In the rows, 128 means zero.
Where one turn sends some rows of the set: a few examples, then the rows asked:
nif: [126, 123, 137, 159, 99, 129, 122, 165, 93, 132, 110, 66]
siro: [130, 108, 144, 131, 138, 154, 149, 147, 134, 150, 80, 92]
Mise: [142, 131, 133, 144, 113, 97, 121, 176, 114, 129, 90, 74]
lukad: [136, 125, 161, 161, 158, 135, 132, 166, 98, 170, 155, 111]
Gok: [122, 132, 128, 107, 102, 139, 79, 112, 164, 93, 119, 155]
Maped: [154, 172, 116, 129, 112, 102, 103, 103, 83, 156, 160, 99]
Pokez: [124, 142, 126, 109, 95, 126, 73, 122, 158, 89, 123, 151]
zoros: [141, 136, 138, 84, 125, 85, 90, 133, 166, 172, 125, 105]
Bim: [113, 146, 127, 122, 78, 134, 74, 123, 144, 92, 134, 146]
bem: [139, 122, 128, 117, 92, 70, 70, 128, 133, 160, 140, 87]
zav: [130, 113, 148, 84, 140, 136, 117, 126, 172, 170, 150, 112]
nam: [118, 144, 126, 116, 84, 131, 67, 120, 144, 90, 131, 143]
vofeb: [122, 136, 114, 180, 176, 112, 146, 112, 102, 158, 122, 136]
bufim: [108, 137, 130, 121, 80, 152, 79, 110, 145, 100, 130, 149]
Dozi: [135, 143, 163, 145, 161, 133, 124, 149, 104, 198, 120, 117]
beva: [61, 111, 148, 116, 136, 133, 85, 135, 131, 153, 162, 132]
zined: [177, 126, 116, 111, 164, 103, 142, 110, 143, 134, 153, 129]
Rar: [150, 98, 147, 180, 149, 104, 120, 163, 98, 153, 149, 108]
mikap: [116, 144, 115, 186, 163, 115, 137, 111, 87, 161, 129, 129]
sime: [115, 128, 129, 114, 94, 153, 79, 104, 153, 97, 126, 152]
Davu: [85, 95, 129, 132, 128, 72, 64, 140, 135, 132, 142, 127]
kapo: [119, 159, 114, 184, 160, 101, 134, 125, 84, 156, 134, 125]
nolu: [171, 171, 116, 109, 143, 83, 121, 128, 118, 137, 162, 114]
Dilo: [118, 109, 145, 150, 114, 165, 139, 146, 105, 146, 103, 76]
vomud: [148, 104, 99, 144, 117, 123, 152, 126, 90, 139, 91, 164]
Fal: [145, 122, 137, 126, 138, 111, 137, 165, 140, 140, 70, 90]
Zaf: [143, 147, 107, 130, 117, 118, 154, 170, 82, 123, 126, 157]
boz: [121, 141, 125, 115, 87, 122, 76, 126, 157, 88, 124, 152]
dur: [154, 113, 101, 139, 124, 112, 158, 155, 96, 118, 113, 165]
Bagu: [84, 104, 133, 112, 140, 79, 68, 126, 148, 155, 115, 139]
gomet: [164, 100, 114, 131, 146, 134, 137, 70, 125, 151, 146, 124]
meti: [148, 126, 150, 153, 154, 100, 109, 135, 106, 200, 92, 118]
kose: [71, 99, 137, 134, 125, 105, 75, 146, 124, 131, 172, 123]
kegop: [129, 144, 112, 175, 181, 96, 145, 126, 108, 151, 123, 137]
num: [126, 157, 113, 177, 170, 90, 138, 134, 97, 149, 131, 131]
koza: [113, 130, 130, 116, 91, 151, 84, 106, 160, 102, 119, 157]
zuvu: [121, 85, 144, 118, 115, 151, 112, 115, 146, 157, 179, 97]
lig: [126, 90, 131, 138, 86, 111, 82, 117, 122, 150, 172, 82]
rivu: [149, 129, 114, 142, 114, 132, 113, 66, 88, 165, 151, 106]
Dop: [130, 158, 109, 131, 105, 133, 143, 149, 66, 147, 113, 153]
zogol: [157, 97, 142, 176, 147, 83, 106, 144, 103, 172, 109, 112]
zil: [133, 132, 104, 138, 104, 136, 142, 123, 70, 156, 91, 157]
vukib: [121, 133, 127, 111, 95, 132, 83, 116, 167, 95, 116, 158]
Bop: [69, 115, 144, 103, 146, 117, 80, 123, 146, 168, 126, 140]
lete: [113, 136, 128, 120, 83, 148, 71, 109, 142, 95, 132, 144]

gomet -> Maped
zil -> Zaf
Now find these:
bem -> zav
bufim -> boz
beva -> Davu
Dozi -> Rar
siro -> nif
sime -> nam
num -> vofeb

